Each path below is one point turned by a fixed rotation once a step. After each direction that follows a path, write how fast that rotation turns it, in deg/step (0 if it stays still).
Each turn is a multiple of 5 degrees from 10 to 175, or 0.
Each row of a path follows its step; steps can be skipped.
Path 1:
step 0: [-2.64  1.99  2.71  1.05  3.73 -1.37 -1.01 -1.01  3.08 -2.60 -0.74 -0.52
 -4.35 -3.14  5.33 -1.23 -0.64 -3.07 -5.06 -0.94  1.75  0.03  2.76 -1.44
  0.10 -5.29 -0.53 -4.22  1.05 -1.79  2.25 -1.77  1.13  0.53 -0.56 -1.13
 -2.33 -4.22 -5.23  0.90 -3.15  0.31  1.27 -3.06  2.28 -2.56  1.00 -3.30
  0.03 -0.18  3.74 -2.22 -0.06 -1.07  1.71 -0.89  1.38  0.83  1.13  0.52
 -2.55 -2.42 -4.80  0.00  3.32  2.25 -1.39  1.59 -0.94  0.46  1.71 -2.68
  1.82 -0.01]
step 3: [-2.07  2.65 -1.52  0.73 -1.39 -0.86 -3.38 -0.09 -1.91 -0.84  0.46  3.68
  0.95 -0.61  0.90 -1.06  6.91 -0.10 -1.12 -3.30 -2.38 -0.85  0.75 -2.81
  1.80  2.48 -4.74 -2.76 -0.15  1.02 -2.39  1.55  3.65  0.08 -0.71  0.23
  0.94 -1.22  3.38  0.54 -7.27  1.70 -1.72  1.16  4.85 -1.23 -4.12  0.87
  2.85 -0.44  3.96 -1.59 -0.08 -3.77 -0.47 -0.56  1.04 -0.44 -1.09 -3.62
  1.23 -1.21 -0.76 -4.55  0.31  1.96 -1.76  1.97 -2.06  2.37 -2.50 -1.97
  0.56 -1.64]
step 7: [ 1.29  2.34 -2.94 -0.07  3.10 -1.92  4.69  0.77  0.03 -1.07 -4.38  0.07
 -2.82 -0.49  3.17  0.78 -0.51 -0.98  5.06 -0.47 -0.96  2.05 -0.53  0.51
  3.61 -1.10  2.41  0.00  2.21 -0.12  3.90 -3.08  4.00 -1.54  0.35 -2.39
  0.58 -1.76  2.48 -0.51 -0.81 -2.12  0.38  0.88 -0.91 -2.33 -0.67  4.39
  3.13  2.46  2.42 -3.77  3.62 -0.05 -2.68 -2.83 -0.91  0.57 -2.52  0.48
 -2.12 -1.88 -0.16 -4.90 -1.90 -4.78 -4.22  0.59 -1.04  0.82 -3.80 -1.13
 -1.97 -3.11]
step 12: [ 0.43 -3.13  0.26 -0.17  1.67  0.49  2.32  0.56  4.58 -2.34 -0.69  1.44
 -0.56  2.41 -0.03  1.52 -0.67 -1.39 -2.03 -1.86  3.76  1.06 -0.60  0.44
  0.00  1.10 -2.61 -0.02 -5.76  2.45  0.43  1.00 -1.73 -0.84 -0.23 -4.93
  2.81 -0.05 -1.89  3.30  0.33  3.61  1.74  2.83 -3.87 -0.75 -1.97 -3.01
  4.26  2.70  0.71  2.58 -1.05  0.67  7.53 -0.56 -0.04  2.30  0.40 -0.91
 -1.60  0.28 -4.80  4.97  0.36 -2.87  2.53  1.84 -1.71  0.93 -2.66 -0.08
 -3.04 -0.42]
step 13: [ 2.20  2.30  1.08  3.72  2.45 -0.51 -1.52 -3.00 -0.94  0.68 -1.22  3.72
  2.54  3.25  4.00 -1.49  5.63 -2.23  0.23 -1.45  1.49  2.23  2.46  0.61
 -0.99 -4.38 -2.05  2.36  0.42  1.69  0.04 -1.82 -2.80 -1.29  0.87  3.42
  2.85  0.89 -1.76  2.92  0.54 -2.97  0.39  2.18  1.91 -2.49  1.44  0.16
  2.01 -3.24 -4.46  0.08  1.55 -3.92 -2.87 -4.97 -0.88 -0.30 -3.06 -2.73
  4.88  0.76 -2.74  3.47 -0.68 -0.09  1.12 -0.14 -0.61  1.37 -2.77  0.75
 -1.89  2.60]
step 16: [-0.74 -3.01  1.30  1.76  2.42 -2.20 -1.87 -0.84  0.16  1.87 -2.91 -1.03
  1.74  1.37 -0.09  7.23  1.66 -4.42 -1.15 -4.52 -1.20 -3.14 -0.34 -0.10
 -0.89  2.38 -2.01  2.28 -3.72 -2.00  3.20  1.77  1.18  0.20 -4.86 -0.41
  1.55  1.77  4.66  5.95  6.12 -0.14 -2.10  1.07  0.04 -2.80  2.48  1.99
  0.95 -0.93 -1.46  0.51 -1.79  1.40 -1.87  1.07  1.46  1.43  1.30 -0.83
  0.99  2.69 -2.57  0.20 -1.35  4.03  0.37  3.60 -0.32  0.58  0.84  1.15
  1.05  0.68]
step 18: [ 2.82  0.47  0.56  2.61  1.30 -1.31 -0.10  0.69 -1.59  1.17  1.66  3.10
 -0.17 -1.20  3.53  0.90 -0.30  0.21 -3.69 -1.46 -4.32  0.73 -3.10 -0.97
 -1.64 -2.86  1.23  2.29 -1.31 -2.65  1.33  4.12 -0.43 -0.34  2.69 -4.57
 -0.63 -5.80  0.52  2.91 -2.07 -1.32  2.27 -2.68  1.40  4.26 -1.14  2.06
  1.06  5.23 -0.82 -3.27 -1.59 -2.34  2.77 -2.26  0.59 -3.26  3.53  2.16
 -2.93 -1.36 -1.27 -2.41  0.01  2.02 -1.61  1.84 -4.51 -1.19  1.90  3.72
  1.74  1.44]
step 20: [-1.16 -1.71 -0.08 -1.67 -0.93  0.96  3.52  0.35  7.22  0.18 -1.67  3.04
  2.75 -1.44 -1.67  4.91  1.48  0.71 -4.11 -3.10  2.55  1.91 -0.10 -1.07
 -0.71 -0.69 -0.62  4.19 -2.31  1.56  0.03 -0.87  4.38  0.24 -1.49  0.82
 -0.16 -1.75 -0.77  1.35 -4.43  5.16  2.92  1.21  0.59 -3.77 -0.85 -0.81
 -0.03 -0.10 -2.27 -3.75  3.25  1.37  2.07 -0.81  0.13  0.38  3.94 -0.64
  4.17  1.92 -2.05 -1.89  0.81 -2.16  3.81  1.78 -1.22  1.89 -3.34  2.77
 -0.04 -0.48]
[-0.67  0.21 -0.30  1.02 -0.40  0.72  0.47  0.26  0.69 -0.69 -0.22  0.03
 -0.14  0.39  0.26  0.92 -0.17  0.16  0.75 -0.82 -0.04 -0.76  0.53  0.08
 -0.24  0.92 -1.53 -0.58 -0.57 -0.32 -0.74  0.16 -0.42 -0.60 -0.63 -0.06
  0.64  0.97  0.24 -0.25  0.00  0.17  0.45 -0.84 -0.28 -0.01 -0.33  0.31
 -1.04  1.79 -0.59 -0.07 -0.66  0.14  0.40  0.10 -0.37 -0.77  0.42  0.15
 -0.30  0.04  0.01 -0.15 -0.09 -0.04 -0.07  0.11 -1.00  0.36  1.03  1.01
 -0.31 -0.51]	170
[-0.16  0.06 -0.28 -0.46 -0.10  0.17 -0.22 -0.26 -1.04 -0.15  0.93  0.16
 -0.23 -0.08 -0.20 -0.36  0.35  0.39 -0.35 -1.27  0.19 -0.87 -0.35 -0.47
 -1.15  1.02 -0.22 -0.43  0.52 -0.01  0.94 -0.27  0.89  0.17 -0.26  1.52
 -1.40  0.76 -0.28  0.65  0.37 -0.55  0.08  0.08 -0.48 -0.41  0.08 -0.16
 -0.18 -0.57 -0.50  0.57 -0.07  1.21 -0.27  0.15  0.01 -0.03  0.29 -0.66
 -0.26 -0.34  0.47 -1.27 -0.59 -0.38 -0.43  1.03 -0.13  0.25 -0.25 -0.27
 -0.34 -0.99]	55
[ 0.82  0.45  0.17  0.06 -1.06 -0.54  0.25 -0.20  0.93 -0.22  0.89  0.02
 -0.88  0.00 -0.57 -0.42  0.49  1.06 -0.51 -0.24 -0.37  0.20 -0.81 -0.77
 -0.38  0.63 -0.40 -0.24  0.02  0.18  1.16  0.72  0.65 -0.27  0.09 -0.81
  0.10  0.50  0.46 -0.73 -0.50 -0.50 -0.16  0.64 -0.24  0.43  0.50 -0.32
 -0.35  0.48  0.15 -0.66  0.97 -0.23  1.10  0.12  0.47 -0.28  0.16  0.85
 -0.09  0.03 -0.89  0.70 -0.93 -1.39  0.46 -0.69  0.61  0.50 -0.64  0.42
  0.14  0.04]	130
[ 0.43 -0.45  0.22  0.31  0.06  0.74  0.60  0.55  0.29 -0.08  0.36  0.99
  1.52 -0.81 -0.09 -0.10  0.14 -0.01  0.20  0.28 -0.44  0.69  1.08  0.77
 -0.18  0.94 -0.39 -0.33 -0.58  0.14  0.86 -0.27  0.21 -0.32 -0.04 -0.88
 -0.67  0.44  0.10  0.20  0.15 -0.13 -0.25  0.29  0.00  0.07 -0.02 -0.07
  0.87 -0.65 -0.17 -0.53 -1.32  0.78 -0.25 -0.15  0.33  0.10  0.18 -0.34
 -0.88 -0.29 -0.20 -0.70  0.31  0.11 -0.46 -1.54 -0.13  0.68 -0.65  0.64
  1.58  0.48]	170
[-0.34  0.03  0.34  0.37  0.51 -0.13  0.34  0.02 -0.59  0.29 -0.89  0.13
 -0.81  0.21 -0.42 -0.27  0.25 -0.14  0.25 -0.02 -0.12  0.16  0.12 -0.85
 -0.84  0.51 -0.19  0.15  0.63  0.52 -0.68  0.20 -1.05 -0.32  0.62 -0.31
 -0.35 -0.26  0.33 -0.58 -0.89 -0.37  0.93 -0.20 -0.51  0.52 -1.26  0.33
  0.60 -0.13  1.03  0.03  0.61  1.21 -0.21 -0.08  0.96 -0.66 -0.34  0.98
 -0.12  0.59 -0.62 -0.30  0.22  0.58 -2.00  0.62  0.62  0.46 -0.04  0.18
  0.65  0.08]	95
[-0.80 -0.04  1.12  0.35 -1.73 -0.79  0.26  0.67  0.53  0.02 -0.02  0.51
  0.67  0.37 -0.01  0.22  1.37 -0.55  0.52  0.53 -0.11 -0.70 -0.51 -0.63
  0.08 -1.00 -0.14 -0.06  0.28 -0.27 -0.07 -0.13 -0.43 -0.49 -0.30  0.56
 -0.43  0.21  0.41 -0.08  0.57  1.01  0.71  0.51 -0.49 -0.14 -0.11 -0.82
  1.00 -1.07 -0.20 -0.46  0.11  0.03 -0.99  0.23 -1.07 -1.15  0.29  0.03
  0.98  0.51 -0.11 -0.07 -0.46 -0.66 -0.05 -0.23 -0.54  0.02  0.15  0.04
  0.11  0.05]	100
